In the data rows, 128 means zero.
Some points, one per row:
[157 156 153 166 118 129 156 113 171 144 163 133 133 128 168 144 184 174 130 156 167 160 195 186 174 154 147 118 163 123  95  97  63  64  65  49  12  32  33  42  73  66  54  84  87 134 137 141]
[166 146 135 131 162 158 178 146 167 127 141 118 103 148 149 145 187 167 142 149 155 168 168 149 173 141 145 122 103 113 100  85  49  60  76  66  37  53  38  44  36  47  74  91  64  93 115 118]
[152 141 168 180 148 139 169 146 148 136 125 100 130 133 161 165 175 185 203 205 173 165 166 169 136 156 111 112 109 103  98  83  47  47  42  26  40  37  72  51  48  78  86  97 132 142 157 169]
[160 176 154 171 133 147 128 154 131 116 140 129 115 117 132 166 162 172 177 188 163 196 183 135 169 140 100 115 115 116 102  79  40  51  51  54  52  59  48  62  49  75  93 134 120 112 128 152]
[154 159 157 151 156 153 139 134 146 146 124 153 136 124 175 144 175 169 175 157 158 149 171 138 157 150 137 133 101 118  90  61  93  76  58  56  39  71  55  74  73  67  87  99  84 122 127 123]
[144 175 151 152 160 147 157 104 127 124 124 155 140 141 133 157 142 162 162 130 172 145 152 137 133 122 127 126 119  64  69  55  30  69  55  66  55  83  82  81 124 112 124 140 185 149 167 163]
[153 178 136 148 139 121 138 112 121 139 149 139 142 136 112 137 151 121 140 168 154 187 189 180 170 157 143 145 122 125 107  79  80  75  85  58  79  62  21  43  48  36  38  92  74 104  94 116]
[164 161 171 165 168 149 145 159 130 122 112 136 143 151 126 154 160 176 163 162 154 187 125 164 167 146 138 132 128 112  91  91  96  60  39  36  67  59  47  39  77  49  60  55  79  91  91 130]
[157 173 178 154 153 127 152 132 124 139 118 133 142 108 120 136 160 132 157 186 162 171 167 214 162 135 161 166 134 122 100  85  89  65  88  41  74  12  28  69  44  59  39  50  79  70  69  80]
[148 135 123 138 133 125 129 119 145 132 141 131 145 153 152 156 139 191 192 175 153 126 132 118 126 108 116  83  86  70  81  79  57  58  74  63 110 105 130 133 135 139 187 165 176 165 155 163]
[204 127 168 116 162 136  88 123 114 125 132 127 124 154 182 173 131 146 138 156 119 146 124 133 129 118  65  69  62  61  54  44  59  72  73  92  89  66 111  84 125 137 160 182 177 183 184 216]
[165 156 194 169 114 138 156 144 157  95 134 134 143 139 158 163 174 129 187 172 144 154 176 144 132 123 116  88  89  65  44  68  29  24  58  79  53  67  79  72  66 123  97 126 138 159 178 175]
[153 154 134 134 144 146 135 136 127  96 122 146 133 170 138 156 145 143 203 176 159 164 152 165 145 126 104 132 106  78  61  55  44  28  66  31  55  72  53  92  94 122 104 147 149 151 139 162]
[157 155 137 142 134 104 152 107 103 140 131 139 170 157 163 165 208 141 172 158 149 152 158 124 122  96  90  80  79  56  47  51  66  20  51  59 107 126  90 127 122 138 184 175 182 170 179 178]
[156  91 127 135 139 122 122 132 132 134 127 111 166 141 147 177 164 154 172 159 126 122 117 108 102  90  86  67  62  34  56  70  39  61  89 104  81 173 131 149 186 179 189 183 194 183 177 183]
[185 172 169 175 136 156 150 144  94 136 135 133 167 146 149 134 158 175 158 163 165 144 154 132 122 142 125 112  66  49  43  76  22  37  41  49  94  63  50 112  97 128 121 131 168 138 188 182]
[158 157 161 171 151 135 150 152 164 126 119 130 120 127 129 163 138 158 176 176 176 170 146 161 140 120  93  75  87  69  75  46  50  29  61  59  83  83  50  94  90  81 114 140 132 149 175 173]
[138 127 159 156 140 140 134 102 163 134 140 140 151 184 157 137 174 183 179 171 158 159 155 152 152 143 145 142  92  82 109  86  40  55  50  77  72  50  47  73  84 103 118  94 151 131 161 170]
[198 126 140 125 154 137 150 143 147 149 129 147 135 155 122 143 179 144 172 162 171 169 131 179 148 128 108 118 124  93  83  37  51  34  63  36  30  16  40  55  50  43  90 106  98 117 118 133]
[151 127 180 144 105 130 121 153 153 119  95 120 118 159 152 163 151 163 193 175 171 164 157 182 138 139 171 122 113 124  72  65  54  71  41  57  35  33   2  50  48  44  84  75 116 149  90 121]
[144 120 141 178 144 137 128 128 149 120 147 133 139 158 157 161 163 167 169 166 188 190 152 188 142 126 118 129 124 108  86  52  66  55  68  76  41  39  69  75  93  76 119  87 135 121 152 151]
[151 147 109 136 121 109 154 135 119 139 137 132 148 152 171 157 152 146 166 159 182 205 154 183 136 140 111 128  96  79  63  74  57  66  36  20  67  76  75  58  71  73  63  92 135  99 125 148]
[160 162 155 182 155 172 144 124 127 137 143 111 119 146 138 153 179 155 167 201 181 161 171 162 169 134 137 107  90 105  78  51  55  72  11  46  37  41  70  58  41  83 108  93  80 153 146 155]
[163 143 140 157 112 130 139 153 137 113 140 155 128 151 148 137 191 154 191 156 161 160 150 146 141 153  91  84 130  73  76  55  62  29  33  64  78  64  68  57 102  99  90 133 130 147 164 164]
[154 178 137 128 195 118 122 139 135 125 147 121 106 141 149 156 175 138 147 169 162 191 159 172 140 149 126 110  96  71  81  77  50  74  36  54  71  57  44  93  95  69 117 116 134 147 138 164]
[167 143 147 115 163 120 114 134 130 126 112 144 134 148 189 118 146 163 156 167 174 158 173 147 157 125 139 114  61  89 101  51  76  51  54  39  61  48  53 106  85 125 131 122 147 150 145 160]
[156 167 132 160 133 168 136 137 121 139 159 132 140 139 133 153 155 150 159 173 145 142 170 173 154 153 102  77  95  47  59  37  59  47  50  78  54  46  93 104  82 101 109 103 144 125 157 157]
[171 128 147 157 164 142 157 133  95 156 136 141 132 128 125 142 179 172 176 172 141 158 179 143 131 123 134 118  99  76 110  83  57  42  80  63  69  96  88  32  68  86 119 127 157 147 172 166]
[112 118 130 108  91 104 135 107 148 126 152 159 122 137 128 139 123 100 125 128 119 109  95 117 130 108 146 157 153 145 138 156 147 169 144 150 140 139 172 159 166 118 110 109 102 122 102  76]
[ 84 106 148 125 139 114 138 143 143 119 146 139 119 141 131 122 126 123 136 121 136 106 150 129 110 150 134 131 135 141 100 154 139 155 162 119 141 160 122 144 136 135 141 124 122 105 122 105]
[ 93 127 134 153 161 132 125 114 136 113 135 139 102 163 117 118 130 104 157 147 123 162 137 126 141 139 135 118 131 118 143 140 130 135 129 170 147 139 118 156 122 133 133 131 119 133 113 120]
[ 97 123 127 115 124 119 127 138 127 132 161 139 125 144 124 126 125 142 142 123 115 132 119 141 128 138 153 156 148 137 121 124 124 156 124 147 137 125 160 135 131 145 146 129 126 122 147  95]
[ 71  92 108 125 115 139 101 134 145 108 142 162 157 131 148 126 132 126 147 135 136 140 103 126 161 125 135 154 133 127 147 105 142 172 120 183 132 148 144 158 132 106 108 116 104  62 111  93]
[ 94 118 130 101 111 116 149 113 155 116 137 121 170 126 141 147 129 117 159 150 151 116 124 149 110 132 126 121 112 112 120 111 131 118 140 166 140 153 135 144 130 158 141 159  85 123 139  93]
[122 137 123 129  88 147 128 108 121 135 127 124 113 117 141 120 135 143 128 133 147 136 117 127 155 139 154 162 155 122 137 139 145 156 174 136 162 150 130 141 110 127 156 136  99 116 100 115]
[119 107 115 141 112 135 135 112 115 128 114 113 128 113 144 142 158 120 108 143 143 119 111 128 124 132 142 123 116 120  93 168 124 136 148 144 125 129 139 127 140 110 137 140 129 109  86  86]
[105 111 100 109  94  90 127 125 115 129 116 140 132 117 147 132 154 151 125 159 129 147 144 157 129 151 154 129  86 133 123 128 107 109 111  76 109 134 124 118 103 133 147 123 128 113  96 130]
[103 112 123 125 118 128 150 152 100 110 143 120 114 124 147 125 107 113 119 141 106 135 149 152 137 128 118 136 139 171 128 155 161 145 149 169 110 133 126 131 137 140 122 106 107 111 114  84]
[ 76 124 103 157 129 147 117 108 118 157 147 126 114 126 120 134 162 142 138 115 137 128 167 120 166 135 148 148 144 147 136 138 134 158 141 172 149 135 140 128 120 134  84 103  86 105  91 110]
Then 24 other points, each followed by its number:
[106 116  98  80 103 140 138 165 137 120 127 128 148 126 116 131 138 107 150 111 131 140 137 123 160 148 166 121 194 134 145 153 161 156 135 151 145 123 127 136 124 110  99 100 107 112  96  89] 0
[110 141 127 100 134 151 135 123 146 164 106 127 100 152 135 132 131 126 129 117 104 124 169 121 130 124 139 153 168 174 153 163 173 139 157 149 149 168 117 118 105 125 103 105 123 120  98 112] 1
[ 90 117  85 107 142 120 128 111 111 167 146 126 125 142 118 136 153 119 103 136 125 134 139 131 140 141 173 163 148 172 181 172 152 161 147 119 137 149 152  97  98 101  98  92  88 100 101 115] 2
[110 117 122 120 116 124 145 101 120 133 124 153  94 102 105 122 115 123 124 124 151 126 108 132 135 161 166 204 189 174 173 188 185 172 154 148 167 150 136 129 129 110  98  98  93 123 106 100] 3
[126  99 116 118 146 122 132 112 143 122 131 113 134 144 109 150 170 118 164 115 132 122 147 132 125 143 133 127 120 129 126 111 166 128 126 142 129 123 155 115 129 159 140 139 105  95 100 117] 4
[133  95  72  79 141 114 107 135 113 147 113 112 125 141 108 119 107 119 102 100 116 108 104 146 140 137 180 154 157 145 148 189 171 186 165 157 132 158 135 146 105 136 106 105 127 111 121  98] 5
[132 100 148 134 121 133  98 125 119 142 108 105 128  90  97  95 100  73  99  87  69  91  81 121 141 145 154 169 175 190 182 194 225 189 192 187 172 165 141 158 104 126 108 100 121 101 113  85] 6
[108 127 138 126 124 154 131 161 111 116 111 125 128 120 139 115 119 104 133  98  97  95  90  81 103 118 122 118 142 150 132 171 163 188 159 175 195 167 174 170 135 125 137 141 103 151 107  98] 7
[126  95  94 117 125 125 162 137 113 150 135 133 123 146 155 156 127 161 128 128 141 132 145 150  76 130 133 110 126 134 150 121 123 141 170 152 146 137 114 184 165 202 167 140 141 132 130 124] 8
[118  97 102 118 131 124 114  95 116 106 139 140 117 120 154 146 127 140 123 136 119 132 116 113 115 127 126 165 121 152  99  91 149 139 149 155 134 148 171 134 127 108 126 117 136 126 123 127] 9
[110 128 112 123 108 119 129 126 120 150 124 158 150 130 137 143 159 174 156 150 143 160  89 147 140 117 102 119 131  94 100 102 103 127 128 151 163 145 133 142 113 178 109 131 141 124 134 132] 10
[106 129 136 119 131 123  93 139 130 113 106 170 148 165 139 106 156 140 158 121 148 159 132 136 122 104 123 126 115  97 112 105  65 106 107 100 128 107 151 114 141 140 132 147 146 129 122 138] 11
[128 119 128 126 123 109 137  85 108 151 136 137 122 127 171 154 152 162 158 144 141 158 131 111 150 163 126 103 127  85 101 106 129  97 128 109 134 112 154 153 127 131 141 140 128 122 109 112] 12
[142 126 138 115 127 141 121 132 134 137 128 167 105 132 168 169 133 147 161 162 140 172 167 166 127 138 123 105 103  85  99  93  66  80  89  81 100 116 118 120 111 148 117 125 116 147 129 140] 13
[122 109 114 135  96 139 114  99 134 129 129 120 119 144 167 154 128 132 167 130 140 151 125 134 135 120 131 138 112 124 154 142 157 155 150 129 143 141 178 144 149 130 124 142 109 124 105 114] 14
[128 149 126 132 109 109 130 132 124 135 137 126 109 138 145 140 168 132 158 142 152 132 130 128 133 124 151 103 118 109 119 123 103 112 109 106 118 141 146 122 119 167 155 111 140 109 132 139] 15
[141 138 128 152 114 128 105 141 129 134 113 110 116 142 144 151 131 134 165 156 129 140 149 154 134  99 124  90  88  93 116 108 113 114 117 115 125 107 151 133 118 146 144 123 131 137 127 126] 16
[111  96 124 117 112 152  92 100 140 138 127 122 132 132 124 115 130 141 125 110 132 121 115 114  87 115 118 114 132 125 115 158 141 156 159 199 164 169 168 153 160 134 144 140 128 106  90 111] 17
[112 119 126 123 100 101  94 108 116 145 140 141 126 143 151 123 132 142 110 136 120  99 133 115 112 116 105 128 156 147 178 143 146 170 183 158 152 152 168 130 165 147 148 111 133  97  94  94] 18
[136 115 110 123 131 131 106 116 115 121 148 151 106 111 141 131 110  91 122 149 130 146 107  93 110 115 119 104 107 135 155 153 151 140 159 148 154 193 170 130 146 148 130 150 117 104 122 107] 19
[113 109 106 112 116 136 115 111 148 115 112 121 133 129  98 112 120  99 108  76 114  89 117 107 127 112 114 139 167 192 198 193 177 171 197 150 123 153 158 120 134 116  97 125 113  81 101 109] 20
[131  99 125 140 145 117 128 132 116 154 110  91 105 127 148 110  99 100 134 116 122 118 119 175 126 128 176 166 186 170 171 156 159 157 144 165 165 165 134 127 115 154  94  97  59 116 101  98] 21
[123  82 106 123 126 152 102 133 116 122 120 125 139 105 100  87 125 106 141 127 130 123 143 161 175 216 174 211 218 171 194 173 212 162 145 157 113  86 129 102 100 115 102  90  79  87 131 116] 22
[123 127 133 137 117 135 149 139 124 140 116 115 104 121 119 130 131 120 120 125 129 124 107 119 136 121 146 175 179 140 210 197 209 149 168 148 159 168 121 132 128  94 137  90  96  93  77  86] 23
Which of these numbered points is nearest to each point below by angle, seen from the average point of the first points? Its number follows each.
[166 167 149 158 140 124 165 147 114 131 127 126 121 136 156 158 143 163 172 163 148 170 194 172 120 134 119  97  61  83  93  73   7  49  46  51  60  39  69  44 101 110  98 135 139 147 161 192] > 13
[106 105 139 105 138 117 102 146 120 117 110  78  97  76  75  91  86 110 104 115 154 165 161 198 228 225 205 216 194 165 212 171 190 159 151 131 115 112 102  88  90  90 111 104  91 103 116  95] > 22
[130 118 131 118 143 132 122 119 136 124 102 116 125  89  89  70  70  66  84  32  79  69  74 105 120 134 167 177 187 186 212 219 238 210 207 243 209 181 165 167 138 136 132 116  98 101 100  64] > 6
[125 139 151 116 169 129 117 121 122 154 137 158 129 142 139 140 108 163 142 157 132 118 118 129 104 133  87  73  87  85  90  59  79  76  92 109 128 121 154 105 178 160 151 176 198 174 151 174] > 11
[100  93 109 118  95 120 103 167 152 100 124  97 100 107  68  75  78  59 117 109 126 150 152 179 193 184 200 196 203 232 179 204 165 141 156 151 156 121 102  98  91  99 142 105 107  64 102  94] > 22
[148 122 116 116 131 150 139 136 142 145 138 126 160 162 144 147 135 160 150 168 136 123 127 158 146 133 113 130 117 128  97 106 110 123 130  98 133 133 116 139 143 154 141 131 157 163 146 103] > 8
[169 145 171 127 168 133 132 122 122 130 161 139 141 139 138 142 163 143 159 168 156 166 191 152 188 147 119 149 127 109 105  90  80  79  68  75  74  55  38  76 108  67  56  92 117 118 133 124] > 22
[130 157 103 121 125 106 110 118 130 125 133 107 132 132 176 173 178 161 151 180 166 136 173 135 168 127 116 146 133 118  88  76 117 115 114 107 132 104 122 129 145 173 143 125 120 110 128 148] > 15
[126 134 122 125 135 139 122 128 111 102 120 141 143 123 139 135 159 159 157 151 168 142 140 123 152 142 103 141 127  74 106  92  80 111 100 103 130 127 118 141 122 115 120 142 146 118 108 144] > 10
[151 153 151 157 139 115 129 113 126 123 108 134 138 150 152 146 174 148 171 140 173 173 160 149 120  86 119  86  73  88  68  68  33  93  66  20  96  72  99  91  91  94 132 135 177 164 164 163] > 11
[125 117 100 127 105 134 125  95 160  80 116 135 118 122  94 104  87 132 112 103 126 108 127 116 155 159 176 130 169 195 167 211 170 165 171 124 127 128 134 106 104 122  98 118  85 105 111  97] > 20
[114  93 127 137 106 118 141 114 158 138 114 130 162 121 142 137 146  94 141 107  97 119 133 130 104 123 104 123 157 138 132 131 165 179 175 160 160 159 159 152 138 135 151 148 114 134 164  99] > 7
[186 164 152 159 140 137 121 118 117 136 131 145 139 137 149 154 174 123 164 154 168 203 166 157 145 128 106  69  78  47  57  56  27  18  29  48  14  41  66  71  70  93  90 142 126 125 153 148] > 13
[120 120 125 109 116 124 142 134 121 129 131 144 142 127 173 123 143 130 115 137 128 136 131 114 115 120 133  89  90 119 144 111 116 116 101 139 129 144 146 116 147 141 144 128 117 132 133 114] > 19
[164 155 191 139 158 173 176 135 152 138 117 151 112 138 151 156 168 162 186 156 142 164 162 141 114 138 106  55  69  46  48  72  28  42  54  39  50  68  78  78 113  96 131 152 162 171 215 200] > 13
[111 118 121 115 113 121 131 136 133 131 139 142 139 139 150 153 142 137 155 162 161 125 119 144 147 135 126 100 133 112 106  95  89  81 108  64  95 150  90 108 113 119 102 108 108 130 140 128] > 19
[179 174 149 150 172 161 158 149 147 135 120 123 146 133 147 151 158 151 202 183 197 179 150 183 105 126 110 114 125  66  65  55  43  26  54  55  22  37  40  77  53  83  90 133 101 160 161 177] > 13
[139  94 106 130 112 115 132 151  90 134 129  93  96 105 125  67 101 101 142 116 103 143 165 156 175 147 195 174 192 167 141 159 166 155 133 154 146 105 127 111 116  84 103  85 102 101  69  89] > 21
[207 145 150 140 161 121 145 136 145 129 145 148 145 135 130 162 148 165 150 174 182 166 141 154 123 127 110 105  69  77  69  60  59  48  24  42  35  75  71  61  74  78 118 126 152 156 173 176] > 13
[160 152 143 178 141 156 124 162 132 135 104 105 134 134 152 149 154 170 152 183 152 160 158 182 142 139  83  59 102  64  80  62  44  28  34  32  40  64  69  69 110 107 106 130 141 147 190 162] > 13
[188 161 146 183 158 147 122 143 108 142 137 114 125 148 153 161 151 176 178 181 181 147 145 164 151 105 114  93  96  72  62  65  39  40  49  45  40  79  57  84  87 107 123 121 130 135 136 170] > 13
[105 130 103 116 143 139 172 129 107 106 123  85  94  48  68  38  57  78  65 100 102 154 135 187 170 232 233 252 221 227 218 225 184 157 153 155 124  96 110 114  90 107  78 104 101  78  96  85] > 22
[133 123 132 111 131 131 141 135 127 112 135 139 116 132 148 128 130 139  98 115  83  80  66  92  83  50  50  20  53  48  75  77  85 120 108 141 171 158 195 190 200 214 213 219 209 203 177 189] > 16
[107 113 111 131 128 133 119 142 139 126 141 138 126 126 154 155 174 124 119 151 143 155 113 115  94 126 131 118 107 112 141 106 111 119 164 131 141 137 162 135 132 164 153 155 134 100 130  97] > 19
Now 24 new points, numbered from 0 again:
[113 123 123 117 117 136 118 131 156 122 121 132 159 157 158 173 147 180 140 135 116 132 149 137  95 133  96 125 103  98 119  93 133 124 120 119 126 141 160 168 164 145 120 118 124 137 107 125] 0
[120 117 156 102 135 175 114 155 148 136 129 110 153 162 164 168 176 194 166 158 181 149 148 138 136 128 152 124  97 114  84  91  46  97  66  88  79 101 142 106 111 137 120 125 115 140 144 142] 1
[126  93 128 128 150 121 109 112 126 142 132 128 142 166 158 154 177 162 144 178 161 177 161 162 129 142 130 103 151 103 101  69 112 113  58  84  83 102 114 117 125 130 133 107 158 123 149 143] 2
[120 104 144 127 113 138 129 117 145 108 133 116 145 168 177 135 150 155 160 142 141 157 117  89 128 122 124 109 101 114  89 119 114 101  89  92 121 130 139 149 151 152 141 193 134 146 149 106] 3
[133 123 143 101 142 130 123 122 110 131 135 121 125 135 144 148 147 173 132 164 167 159 146 137 164 135 118  86  83  88  88  54  89  91  99  96  94  91 109 131 107 114 120 145 136 145 158 126] 4
[142 123 115 126 118 128 148 143 122 113 115 130 128 125 140 109 131 153 115 121 109 159  87 135 119 129 113 154  99 129 158 155 164 162 149 166 152 155 138 152 170 104 103  97 142 122 110 101] 5
[111 119 113 158 107 176 111 127 136 119 110 124 141 114  91 130 109  95 101 103 139 106 138 106 156 134 162 171 191 182 195 183 164 200 160 156 156 139 122 140 133  86 108  84  78 123 116  77] 6
[ 83 118 123 120 133  93 147  99 116 126 126 123 134 125 126 104  97 124 115 161 107 115 122 109 134 129 150 120 132 156 134 181 145 164 132 155 168 160 146 140 122 119 131 116 110 102  74 121] 7
[118 109  95 140 119 125 117 128 152 119 147 134 110  94 122 124 142 110 118 110 129  91 158 138 140 124 176 126 124 136 168 154 169 146 159 170 167 166 153 124 121 100  95 112 105  86  72  66] 8
[131 118 111  92 116 128 136 147 147 106  98 135 148 126 114 122  99  84  64 101 102 112 104 138 109 143 150 142 177 174 198 211 188 180 200 177 150 169 108 113 144 121 129  98 109 102 102  95] 9
[ 91 112 135 119 120 107 123 142 146 121 128 125  98 122 103 101 141 111 103  97  92 112 136 165 151 173 156 165 156 208 197 164 197 186 163 147 121 143 113 130  91 102 137  77  98 109  77 124] 10
[103 141 141 115  97 147 102 124 137 141 143 132 138 115 102 136 122 109  92  96  99  80 109 131 129 122 127 127 163 193 164 178 188 178 168 162 152 154 166 121 151 122 114 111 107 102  94 128] 11
[ 92 132 108 108 141 130 126 144 134 114 128 121 121 101 106  73  80  91  66  91 105 123 137 110 164 180 186 168 200 206 238 219 209 211 192 157 137 128 115 122  89 111 111 113  95 102 106 124] 12
[ 96  97 111 121  99 111  88 113 134 145  87 122  92  78  59  36  68  46  51  90  88 122 105 150 150 164 229 204 231 211 226 219 231 191 162 155 153 143 130  98 106 123 105  82 114 116  87 125] 13
[155 135 103 113 143 129 134 110 103 107 116 100 109  83  67  62  52  60  33  73 103 106 138 119 170 186 192 205 218 234 230 229 216 192 201 190 147 143 143 120 112 119  70  84  99  80 121  99] 14
[111 109 130 124 139 126 132 143 137 120 122 142  83  81  71  70  72  60  50  61  83  93 111 135 118 167 170 210 209 227 230 211 255 181 199 218 156 152 124 141 112 107 121 109 100 100  91 107] 15
[119 138 117 133 116 116 138 147 125 117 130  99  88  82  89 108  66  45  56  74  61  80 101 133 130 177 173 212 198 208 218 219 202 207 184 194 166 139 156 144 116 106  98  89 133  74 106 105] 16
[126  80 106  96 135  86 146 149 122 134 113 141 127 108 125  66  86  51  43  62  49  31  48  20  67  89  94  94 113 144 176 169 161 198 210 232 223 208 243 223 188 218 187 167 139 125 149 148] 17
[ 99 111 118 122 127 135 124 150 153 135 135 106 116  95 112 101  83  71  43  42  61  29  39  50  66  70  80  57 114 127 156 180 149 183 176 211 181 218 241 206 187 214 176 215 181 154 122 161] 18
[102  88 108 116 148 120 112  92 143 151 106  90  94  74  63  64  81  66  68  75  65  74  37  99 128 141 124 168 194 193 231 204 220 249 250 209 207 210 166 164 170 118 122 103 123 105 113  91] 19
[101 121 113 104 125 116 133 138 130 122  87  76  88 119  88 106 108  87  65  23  73  55  77  93 125 109 127 144 152 204 209 201 193 224 227 207 163 175 160 163 154 144 150 116 112 109 111  99] 20
[ 98 151 107 104 136 135 112 125 149 102 144 138 107 143 136 114 100 123 105 145 114 119 120 124 154 131 163 177 147 163 153 165 188 167 157 168 155 171 147 110 101 105 114 112 130 109 110 112] 21
[109 156 136 128 122 141 123 123 143  88 111 134  98 105 107  97 103 111 100 102 132 101 124 136 144 157 171 157 187 217 206 170 200 167 145 142 126 123 125 103  98  92 101 103  96 104 111  98] 22
[120 129 140 111  97 127 133 131 110 137 114  99 140 145 103 129 124  96 126 112 131 136 113 133 133 115 153 160 162 181 136 142 175 159 160 167 166 134 131 124 120 105 125  85 132  83  97 122] 23
The same question for these:
[112 108 121 134 131 123 119 131  97 120 110 112 116  77 104  88  84 111 129  59 106 120 130 156 154 179 149 215 192 184 200 217 205 173 154 174 160 114 112 111 101 102 113  76  81 120  89 106] > 15
[146 166 141 141 138 121 101 147 123 126 135 127 144 137 155 153 136 169 129 188 145 139 171 145 134 105 103  88 103  91  70  37  56  94  61 106  89  86 111 111 135 120 122 182 151 184 149 168] > 4
[110 114 141 108 118 134 139 122  93 107 114 129  92  72  62  92  56  64  82  84  99 113 134 165 166 198 217 186 227 225 196 216 204 182 178 158 130 103 112  97  90  91 110  84 102 112 109 110] > 14
[108 136 118  98 128 111 125 145 135 134 145 113 137 132 122 142 131 118 128 154 139 123 137 146 123 139 132 107 108 109 134 151 153 135 133 132 154 167 129 153 158 131 115 128 149 130  78 110] > 7
[119 125 115 118  81 127 114 119 130 137 145 142 138 134 131 120 128 114 110  93 120 133  94 134 135 133 162 138 165 134 186 163 173 179 162 169 150 139 104 124 145 107 111  84 128  82 103  89] > 9
[156 153 148 135 123 133 114 136 138 147 112 128 127 150 132 123 140 140 162 140 148 144 149 109 117  93  92  56  49  76  50  38  57  82  56  79 103  92 146 134 115 128 147 155 153 162 193 211] > 4
[145 175 139 113 140 141 138 130 141 148 137 161 134 133 123 160 139 133 148 164 169 136 124 146 136 125 126  80  75  67  50  70  76  78 100  85 110 106 122 158 138 134 165 155 135 159 187 144] > 4
[194 143 127 169 160 142 167 126 130 144 153 148 165 161 124 140 165 166 176 171 141 179 177 180 157 136 105 113 123 102  75  77  44  52  54  14  62  40  66  60  74  76 113 110 122 153 133 155] > 2
[124 132 131 123 117 156 146 122 140 121 111 125 131 101  98 133 117  99  85 140 122 126 136 124 126 177 184 190 181 172 200 169 201 174 213 159 137 126 149 120  69  92  99  73  98  88  94 123] > 12
[113 123 119 106 120 131 144 118 112 128 143 103  81 125  87 102  98 124  69  63 118 113 107 147 137 143 171 168 150 203 210 204 233 189 211 182 148 175 148 139 125  85 101 105  82 112 111 117] > 15
[129  99 120  81 119 121 123 123 108 131 147 105 143  80 111 108 138 105 112 113 107 106 147 135 156 164 153 167 201 208 170 201 171 175 171 135 145 133 109  96 116 137 118 141 112 110  98 100] > 12
[124 116 119 128 106 119 111 145 153 108 185 158 136 145 124 140 157 163 125  98 146 133  83 112 138 123  80 131 107 113 141 124 164 137 137 143 162 169 164 139 152 169 114 129 133 117  96  84] > 5
[125 133 137 116 133 115 101 129 146 149 129 103 128 135 136 159 145 111 111 119 120  70  68  80  72  61  56  56  61  67  65 106  92 121 114 103 147 181 155 171 184 209 207 187 223 164 151 177] > 18
[107 121 118 115 126 123 129 171 125 127 131 134 126  84  82  83  51  67  46  73  58  95  92 130  82 107 144 158 161 195 198 204 217 211 221 226 210 185 202 168 129 132 131  97  97  90  97  75] > 19
[128 114 116  95 130 131 108 141 112 141 135 118 133 136 141 129 120 122  95  86  92  98  75  68  55  64  55  65  78 108  70 115 159 153 160 211 165 185 203 182 222 191 201 178 168 162 168 141] > 18
[117 104 120 144  92 163 164 134 127 144  96 123 166 152 135 163 151 169 140 144 146 166 127 133 119 113 139 143 129 120 100 110  98  96 127 122 115 124 128 111 120 150 118 135 137 137 118 160] > 0
[ 89 110 127 138 135 144 117 150 144 125 118 118 124  80  84 127  52  75  78  65  96  96 109 125 175 169 175 190 193 219 205 224 208 172 153 156 148 108 137 109 127  79 108  94 117 117  96 110] > 16
[142 110 113 118 131 117 134 116 102 149 151 127 167 169 153 146 158 181 157 166 148 134 138 150 110 101 111 103  93  63  71  96  51  96  68 106 110 121 132 119 152 184 173 161 181 160 180 166] > 3
[107 113 145  94 129 129 142 134 124 116 143 116 117 103 150 109  61 111 104 107 107 104  88 114 117 107 150 155 190 194 155 188 189 198 202 170 155 204 141 127 157 111 120  86  95  64 132 121] > 19
[122 131  93 121 128 144 126 132 150 109 113 118 141 162 135 151 185 173 176 166 166 172 149 135 127 156 152 138 115 124  89 106  63  98  92  92  74  71 106 115 113  84 108  94  93 125 140 134] > 1
[150 133 109  93 111 138 136 154 113 109 140 146 132 128 134 155 139 136 132 113  94  84 114  83  91 111 118  54  37  83  93  73 112 140 131 167 156 167 190 177 175 156 151 178 179 169 121 137] > 18
[157 150 127 141 128 172 114 148 135 118 144 151 115 120 119 124 103 126 120 115 105 119 126  87  70  89  94  69  56  96  90 121 130 135 135 174 146 177 159 133 191 189 208 193 195 148 145 169] > 18
[116 142 153 101 106  86 119 114 107 123 133 165 159 122 129 121 154 124 141  88 102 109  92 111 114  87  94 104  77  95 121 108 143 142 139 189 174 137 158 178 152 200 167 152 137 137 129 137] > 17
[ 97  98 149 121 123 127 134 121 128 115 140 122 126 117 109  91  90  94  87  61  53 103 109  96 115 149 139 144 173 171 179 157 175 209 183 222 156 173 170 165 134 118 128 119 119 101 114 104] > 19
